In the data rows, 128 means zero.
Some points:
[ 64 126 105 151 109 141 133 159 132 158 125 172 112 139 104 139 151  40  76 157 104 195 169 141 127 120 150 100 111 119 117 142 134  90 173 122 140 194 164 116  74 164 121 135]
[ 43  77 133 107 165 155 134 124 138 111 159 157 152 146 152 158 153 138 128 181 139  32 120 128 155 138  94 118 157 154 100 153  94 161 124  80 125 167 154 157 179 135 117  67]
[118  89 149  95 165 125 130 121 152 176 147 125 139  52 101 127 161 113 125  83 120 189 117  96 107 113  85 152 147 205 129 122 140 131 133 169 152 134  93 144 115 185 111  66]
[166 122 148 120 126 123 137 127 133 111 146 131  79 109  71 121 147  55 108 101 143 126 153 115 111 161 171 162 190 172 139 108  77 141  95 147 129 177 174 121 149 130 125 145]
[100 123 123 173 131 131 154 117 135 145 103 111 114 184 182 125 145 177 150 164 115 216 117 100  75 121 134 181 148 109 133 139 177 247 113 142 133 101 200  94 151 112  83 121]
[145 107 133 119  72  82 183 130 131 160 141 100 159 119 144 135 104 154 120 127 170 121 160 154 147 123  96 127 200 129  93 134 109 158 130 135 179 126 146 145  37 111 141 148]
[ 69  93 147 155 139  96 108 113 115  86 111 214 109 147 108 166 113 197 109 117 125 145 132 118 130 117 166 115 134 147 115 125 122 126 105 134 113 124 115  95 120 255 145 147]
[144  74 121  85 202 107 141  85 145 164  78 118 210 133 107 107 116 120 147 133 107 154 139 108 139 154 180  92  88 103 129 119  95 145  38  77 155 139 128  79 107 122 101 149]
[185 127 119 140 134 146 136  62 110 156  92 130 131 162  74 121 141 144 113 172 156  93 158 122  89  80 176 149 138 136 194 169 150  55 139 146 146 133 121 126 128 128 121  90]
[100 159 146 175 118 110 122 138 254 132 142 118 135 198 157 108 131 158  94 136 121 162 121 170 140 215 128 116 124 156 162 122 100 123 112 143 165 113  54 131 147 108  98 104]
[162 151 121 101 161  93 156 139 165 125 132  70  85 174 127 134  90  95 136 111 145 116 106 171 141  89 155 161 134 126 161 149 153 177 160  81 130 129 122 204 170 226 155 139]
[119 128 166 118 118 136 122 107 139 167 150 132 117 126 140 147 157 122  99 129 105  86 141 165 119 139 147 186   8 143 146 114  49 151 156 139 113  88 107 111  82 115 168  91]
[193 185 182 154 177 167 122  98 103 133 176  67 148 128 125 201  54 138 157 134  74 132 139 116 138 142 131 139 116 127  69 118 117 123 117 107 106 135 171 101 111 162 122  86]
[128  74 158 162 135  92 138 121 159  70 148  87 115  82 150 135 158 114 118 133 140 129 145   0  89 144 108  93 103  98 116 131 119 104 154 143 109 139  96 128 174 125 106 107]
[154 119 221  93 117 117 109 160 148 116 113 135  95 154  49 124 168 105 150 145 112 106 133 133 192 132  88 117 135 115 124 109 190 180 154 128 138 113 122 125 139 105 122 201]
[143 145 105  61  75 205 182 186 164 137 157 162 138 101 145  88 111 121 157 118 127 146 118  89 158 127 121 165  94 125 140 218 125  95 131 138 105 105 136 134 148 149  83 134]
[144 116  57 150 163 193 121 162 174  93 163 161 155 141 110 145 107 132 116 149 154 118 104 131 116 141 116 199 164 144 118  49 195  55  75  77 119 100 127 127  82 121 138 133]
[192 105 123 165 128 122 149 105 123 116 135 146 111  89 102 211 124  98 119 131 126 107 108 200  98 152  90 106 119  97 148 111 203 130 113 184 126 132 102  96 184 131 101 138]
[131 153 148 213 167 116 152 175 131 178 124 191 116 104  92  83 122 106  89  97 177 132 168 142 101 136 107 139 134  87 111 112 124 164 161  63 129  97 180 112 150 116 128  89]
[ 84 211 119  57 172 118 139 159 105  48 110 115 151  92 112  91 128 127 137 151 130 101 123 133  86 135 167 163 174 116 138  74  88 154 147 206 141 133 126 111 152 130 105 117]
[138 118 121  99 143 121 121 120  77 168 121  98 181 125 154 119 150 108 121 157 111 137 128 151 113 255 151  99 124 153 140 124 174 132 156 131 103 154 148 163 148 135 163 152]
[156 128 174  71 105 118  59 183 106 140 139 161 163 176 144 172 111 130  50 142  96 119  90 101 102 147  87 170 158 101 131 155 112  69 143 132 114  97 185 116 138 105 113 118]
[ 82 133 133 125 108 162 160 126 105 163 130  78 159 176 113 178 158 178 180  21 195 144 184 124 125 142 124 169 109  87 156  87 126  66 156 141 120 150 116 109 172 133 151 141]
[108 131  99 118 123 140 137 126 147 140 142 136 136 135  62  87  59 152 119  75  96 114 107 147 164 100 190  49 144 118 110 111 121  97 126 142 105 102 150 145 192 107 106 105]
[161 168 135 118 134 154 145  75 135 170  95 148 139 130 107 155 150 129  93 139 183 125  93 116 155  87  79 119 150 160  60 110  86 184 103 149 117 102  93 123 132 106 158 147]
[109 103 111 139 154  94 117 185 133  95 121 134 162 154 146 133 161 111 111 116 141 162 123 139 176 107 114  88  87 103  80 134 151 109 120 182 170 137 147 153 133 145 149 110]
[ 80 137 131 120 117 143 154 107 118 132 104 127 150 123 150 161 128 119 135 148 126  93  84 113  81 109 124  49 169 120 204 143 124 108 149 129 162  84 125 137  71 149 164 154]
[ 81 128 147  71 110 119 123 111  86 139 124 153 116 135 147  99  36 131 134 142  98 157 147 132  69 117  74 141 134  89 120 117 149 148 125  64 125 241  36 130 138 119 134 117]
[124 121 171 137 144 103 104 138  54  88 126 125 173 175 117  84 139 129 139 150 183 132 161 141 184  88 100 135  93 178 129 137 161 116 119 173  99 149 114 122 103 105 110 101]
[131 147  97 111 111  97 130 127 106 112 164 118 139  56 110  92 148 100  93 153 150 148  82 163 112 108 130 151  74  84 113 129 118 140 126  82 107  83 105  97 147 125 210 166]
[ 76 131 127 115 150  90 132 104 138 153 149  76 120 136 129 122 147 108 119 147  88 125 149 181 150  63 125  95 135 146 153 138 158 110 124 132  67 119 150  66 131 120 105  82]
[132  95  45  98 173 151 110 116 102  97 145 114 144 150 116 139 149 149  95 104 101 170 148 146 127 133 105 139 113  91 127 130 143 175 118 181 129 114 126 217 112 128 148 104]
[122 140 109 129 124 154  81 109  86 118 148  89  92 134 129  97  87 131 156 125 134 117 108 111 161 168 105 156 127 133 103 185 112 107 131 156 247 113 164  40 133 168 124 148]
[ 96 141 121 102 109 113  46 106 248 128 129 117 138 109  98 178  93 124 167 126 210 135 150 140  72 135 160 127 121 137  83 187 145 152 147 154  84 161 144 121 103  99 151 160]
[131 163  91  91 141  80 136 154 129 159 195 162  93 151 170 128 168 147 139  98 111 146 124  96 129 102 136 108 119 156 133 110 184 118  90 126 115 172 122  83 118  55 144 111]
[ 62  88 130  95 132 120 145 129 105 104 145 100  42 124  80 140 119 147 127 133 174 150  59 156 137 161  87 133  58 135 165 112 113 121  91  98 126 114 143 139  88 117  34 134]
[ 88 169 164 170  76 112 135  76 129  80 116 187 193 116 148 117  80  95 150  98 123 105 119 130 137 121 137 161  96 162 165 120 158 150  97 140  81 131 168 157 148 122 129 177]
[158  80 162 136  98  71 164 136 139 134 159 120 118  92 209 110 131  98 161  95 129  94 140 188 130 118 165 144 152  88 132 149 107 103  57 151 155 130 163 148 135 121 137 110]
[140  53 113 127  93  83 142 115 114 183 126 121 151 110 152  62 120 167 125 153 145  87 107  92 132 114 148 159 105 167  93  76 159 125 201 123  94  99 155 128 138 166 121 154]
[108 139 130 150 157  57 161 113 114 142 132 122  93 183 117 119  76  95 123 124 111 114  77 112  75 130 157 136 138 149  49 137 146  51 156 154 154  88  88 157 129  76 129 152]
[136 172 151 149 150 140  92 111 101 168 167 130 149  95 144 108 239 168 103  88 135 108  75 149 149 131 205 141 190  97 117 160 139 118 125  94 114 167  79 133 112 144  68 195]
[157 122  95 147 127 127  86  90 114 144 114 182  95 132 154 122 132  69 255 106 121 121  95 116 139 166  98 133 140 120 124 129 139 120 144 120  98  96 107 160  71 144 112  62]
[170 178 150 155 132 135 148 143  95  97 144 107 131 140 111 148 146 127 120 118 137 167 105  87 120 109 171  99  77 161 134 138 112 134 143  89 150 167 143 203 106 105 106 130]
[168 142 141  93  97 171 201 128 155 126 137 157 109 197 137 114 158 129 173 138  85 128 149 129 101 137  85  78 112 135  95  63  85  90 127 132 105 132 151 117 126 172 141 174]
[155 131 141 137  69 140 131 128 150 107 117  89 213 130 124 127 137  87 109 121 112 101 103 157  77  60  92 126 123  87 116 124 129 133 133 114 161 139  97 124 109 149  54 113]
[113  97  97 174  83 169  55 132 139 147 156  93 118 166 134  65 138 110 124 122  90  93 121  93 149  96 113 144 103 130 135  87 132 154 106 132 171 184 105 119 161 147 161 134]
[157  91 136 122 116 110 128 156 121 114  41 174 104 112 125 172 112 152 132 103 108 121  99 139 135 105 188 193 112 130 136 115  92 126 112 129 158 167 122 157 125  79 144 129]
[130 136 105 115 156 134  61  86 155  70  86 102 117 108 162  87 152 118 142 112 104 169 207 159 137 108  89 142 167 135 124  90  80  72 169  86 124  83 155 151 125 107  83 160]
[157 172 156  67 140 130 101 127 116 114 137 180 114 149 192 135 133 102 104  90 146 116 201  92 112 120 169 103 111 129 141 129 164 162  91 107 164  26  94 123 132 155 138 125]
[ 87 152  74 158   6 104 130 104  56 124 122 119 124 155  91 154 156  94 113 127 119 165 150 112 138 158 117 123 173 141 114 149  79 148  67 112  97  91  99 146 166 131 119  99]
[126 118 113 129 141 175 143  73 155 123 137 129  99 129 124 117 153 113 108 160  97  92  95  97 110 106 154 128 123 100 148 121 120 177 139 171 127 144 162 137 101  96 149 139]
[146 140 130 150 148 178 152 140 130 142  89 118  92 110 192 104  83 116  90 247 179 153 165 129 176 128 144 133 122 122 110 134 133  93  89 165 100 149  79 149 153 145 116 142]
[139 140 128 133 122 129 104 112 116 103 139 140 117 146 141 111 130 125 147 140 237  91 112 126 107 124 136  60 121  98 151 107 122 128 134 103 170 137 156 132 143 105 161 105]
[120 120  92 132 151 125 176 108 135 115  83 125 121 130  76 110 122 143  96  96  86  35 205 101 153 174 110 152 118 119 114 211 173 146 140 102 141 124  98 114 106  90 131 144]
[ 96 129 135 171 167  95 126 252 125 151 142 108 155 126  71 135 152 123 240 198  99 124 142 103 126 113 121 135 148 110 164 146  94 128  99 137 110 112  96 128 111 130 176 141]
[127 117 122 159 138 162 126 200 109 132 128 100 139  85 151 129  71 116 101  80 124 112 130 139 100 112 119  85 141 245 191 123 134 182 136 114 141 114 119 105 126  98 139 154]
[112 111 109 135 147 156 143 119 114 140 124 170 150 120 163 197  87  71 148 113 138 156 102 125 222 120 170 125 154  88 135 105  97 165 236 135 136 131  94  87 131  82 108 135]
[ 60 137 140 162 175 170 117 151  97 143 118  92  74  98 188 159 133 145 106  97 114  93 155 126 116 103  96 115 124 107 110 128 128 111  93 155  89 121 135 165 102 118 117 173]
[139 139 187 139 145 190 113 120 124 151  75 139 114 120 108  19 104 156 131  83 128 163  70 144 115 157  86 108 141  96 133 163 117 109 117 158  98 137 144 131 105 117 191  90]
[204 162  34 148 172  59 111 138 128 151 119 175 125 129 141 129 126 193 131 127 120 110 132 134 119 130  53 100  99 138 158 164  49 146 152 137 104 167 138 113 149 148  98 172]
[125 158 149 145  95 140 130  96 120 119 198 175 135  42  93 125 128 217 164 184  92 144 169 159 124 126 146 111 116 132 111 111 157 133 160 122 215 118 131 175 143 106 128 120]
[122 159 133 125 118  77 131  81 164 141 127 104 124  84 134 163 110 155  84 147 109 166 120  70 227 124  79 138 152 112 208 108 145  80 110 116 127 147 158 138 129 134 180 119]
[187  40 142 129  80 141  87 152 108 120 179  98 106 140 111 122  75 161 100 149 137 138 162 126 119 125 178 104 170 104 159 121  94 167 141 130  63  93 102 136 101 119 117 127]
[136 179  92 111  50 124  96 193 141 163  19  86 103  85 130 161 144 152 132 136 124  76 121 114 136 145 166 103 103 128  89  81 163 138 122 112 134 134 141 125 108 150 105  77]
[141  86 136 110 136 176 116 129 122 133  81 115 120 120 140 168 172 135 171 145 106 180 108 168 109  85 123 125 131 178  97 170 124  77 129  74 133 104 141 119 226  92 165 141]
[166 125 126 137 109 138 175 142 132   0 110 111 123 128 159 108 164 169 128 105 104 146 105 152 143 155 132 137 150 140 106 161 141 120 165 100  91 147 119  54  75 135 168  93]
There is one direction along which these points spread out most. Take the direction at right angles to it along which they spread out most. Go by this last direction. How far along it is each point below, from 0 to 99? 50 is the average, and the first point above lies past it. One standard deviation of the points above along it is 16.
[125 158 149 145  95 140 130  96 120 119 198 175 135  42  93 125 128 217 164 184  92 144 169 159 124 126 146 111 116 132 111 111 157 133 160 122 215 118 131 175 143 106 128 120] : 52
[155 131 141 137  69 140 131 128 150 107 117  89 213 130 124 127 137  87 109 121 112 101 103 157  77  60  92 126 123  87 116 124 129 133 133 114 161 139  97 124 109 149  54 113] : 46
[120 120  92 132 151 125 176 108 135 115  83 125 121 130  76 110 122 143  96  96  86  35 205 101 153 174 110 152 118 119 114 211 173 146 140 102 141 124  98 114 106  90 131 144] : 51
[ 76 131 127 115 150  90 132 104 138 153 149  76 120 136 129 122 147 108 119 147  88 125 149 181 150  63 125  95 135 146 153 138 158 110 124 132  67 119 150  66 131 120 105  82] : 67
[156 128 174  71 105 118  59 183 106 140 139 161 163 176 144 172 111 130  50 142  96 119  90 101 102 147  87 170 158 101 131 155 112  69 143 132 114  97 185 116 138 105 113 118] : 20
[161 168 135 118 134 154 145  75 135 170  95 148 139 130 107 155 150 129  93 139 183 125  93 116 155  87  79 119 150 160  60 110  86 184 103 149 117 102  93 123 132 106 158 147] : 51
[109 103 111 139 154  94 117 185 133  95 121 134 162 154 146 133 161 111 111 116 141 162 123 139 176 107 114  88  87 103  80 134 151 109 120 182 170 137 147 153 133 145 149 110] : 63
[154 119 221  93 117 117 109 160 148 116 113 135  95 154  49 124 168 105 150 145 112 106 133 133 192 132  88 117 135 115 124 109 190 180 154 128 138 113 122 125 139 105 122 201] : 57
[108 139 130 150 157  57 161 113 114 142 132 122  93 183 117 119  76  95 123 124 111 114  77 112  75 130 157 136 138 149  49 137 146  51 156 154 154  88  88 157 129  76 129 152] : 40
[144  74 121  85 202 107 141  85 145 164  78 118 210 133 107 107 116 120 147 133 107 154 139 108 139 154 180  92  88 103 129 119  95 145  38  77 155 139 128  79 107 122 101 149] : 55
[ 80 137 131 120 117 143 154 107 118 132 104 127 150 123 150 161 128 119 135 148 126  93  84 113  81 109 124  49 169 120 204 143 124 108 149 129 162  84 125 137  71 149 164 154] : 55
[170 178 150 155 132 135 148 143  95  97 144 107 131 140 111 148 146 127 120 118 137 167 105  87 120 109 171  99  77 161 134 138 112 134 143  89 150 167 143 203 106 105 106 130] : 51
[ 96 129 135 171 167  95 126 252 125 151 142 108 155 126  71 135 152 123 240 198  99 124 142 103 126 113 121 135 148 110 164 146  94 128  99 137 110 112  96 128 111 130 176 141] : 68
[162 151 121 101 161  93 156 139 165 125 132  70  85 174 127 134  90  95 136 111 145 116 106 171 141  89 155 161 134 126 161 149 153 177 160  81 130 129 122 204 170 226 155 139] : 57
[ 88 169 164 170  76 112 135  76 129  80 116 187 193 116 148 117  80  95 150  98 123 105 119 130 137 121 137 161  96 162 165 120 158 150  97 140  81 131 168 157 148 122 129 177] : 59
